0: [ 2.09 -0.74 -0.34  0.27  0.86 -1.58 -1.85  0.71]
1: [-1.91 -0.62  0.7   1.47 -0.95 -1.05 -2.67 -0.6 ]
2: [-0.09 -0.85  0.23  0.68  0.19 -0.64 -2.58  1.11]
3: [ 0.44  0.62 -1.24 -0.33  0.06 -0.67 -1.12 -1.73]
4: [-1.67 -1.1   1.28 -0.37 -1.22 -1.22 -0.5   0.99]
5: [-0.3   0.71  0.57 -0.7  -0.74  1.44  0.93 -0.54]
6: [ 1.35 -0.21 -0.7   1.03  1.45 -0.63  0.28  0.14]
7: [ 0.81  0.69 -0.57 -0.66  0.77  0.17  0.22  0.23]
8: [ 1.43 -0.75 -1.5   0.29  0.29 -0.65  2.1   0.43]
9: [-1.1   1.11 -1.18 -0.33  1.67  1.17 -1.86 -1.17]
10: [-0.55  1.34  2.52  0.9  -0.58  0.93  1.83 -0.03]
11: [-0.61  0.69  0.14 -0.38 -0.56  2.15  1.14 -0.63]
12: [-0.11  0.29  1.71  0.92 -1.32  0.04  1.15  0.41]
13: [ 0.21 -0.56  0.62  1.12  0.36 -0.4   0.97  0.1 ]
14: [ 0.5   0.43  0.99  1.16 -1.02 -0.26  1.48  0.73]
15: [-1.12  0.87 -1.34 -0.07  1.71  1.06 -1.51 -1.21]
16: [-0.84  1.08  0.48 -0.71  2.77 -0.67 -2.12  0.49]
17: [ 0.31 -1.56 -0.99 -0.99  0.31  0.13  0.99 -1.  ]
18: [-0.23 -0.31 -0.59 -0.01 -0.17  0.32 -0.87  0.71]

[-1.93 -0.83  0.72  1.38 -0.99 -1.18 -2.8  -0.85] 1 2 4
[ 1.9  -1.07 -0.94  0.07  0.34  0.11  2.27 -0.41] 8 17 6
[ 0.62  0.57  0.16 -0.56  1.27  1.22  0.32 -0.16] 7 5 11
[ 1.55  0.58  0.04 -1.12 -0.07 -1.23  0.93  0.08] 7 8 6
[ 1.29 -0.28 -0.44  1.08  1.48 -0.4   0.54  0.24] 6 13 7
[-0.1  -1.72  0.24 -1.32 -0.68 -1.67  0.18  1.79] 4 18 13
[-1.13 -0.94 -0.66 -0.88 -0.25  1.51 -0.8  -0.68] 18 11 17
[-0.21  1.03 -1.27 -0.74  0.05 -0.74 -1.68 -1.99] 3 15 9
[ 0.33 -0.14 -0.24 -1.87 -1.87 -2.31  0.71  0.48] 4 7 18
[-0.04  0.06  0.25 -1.41 -1.03  0.8  -1.34  0.66] 18 5 7
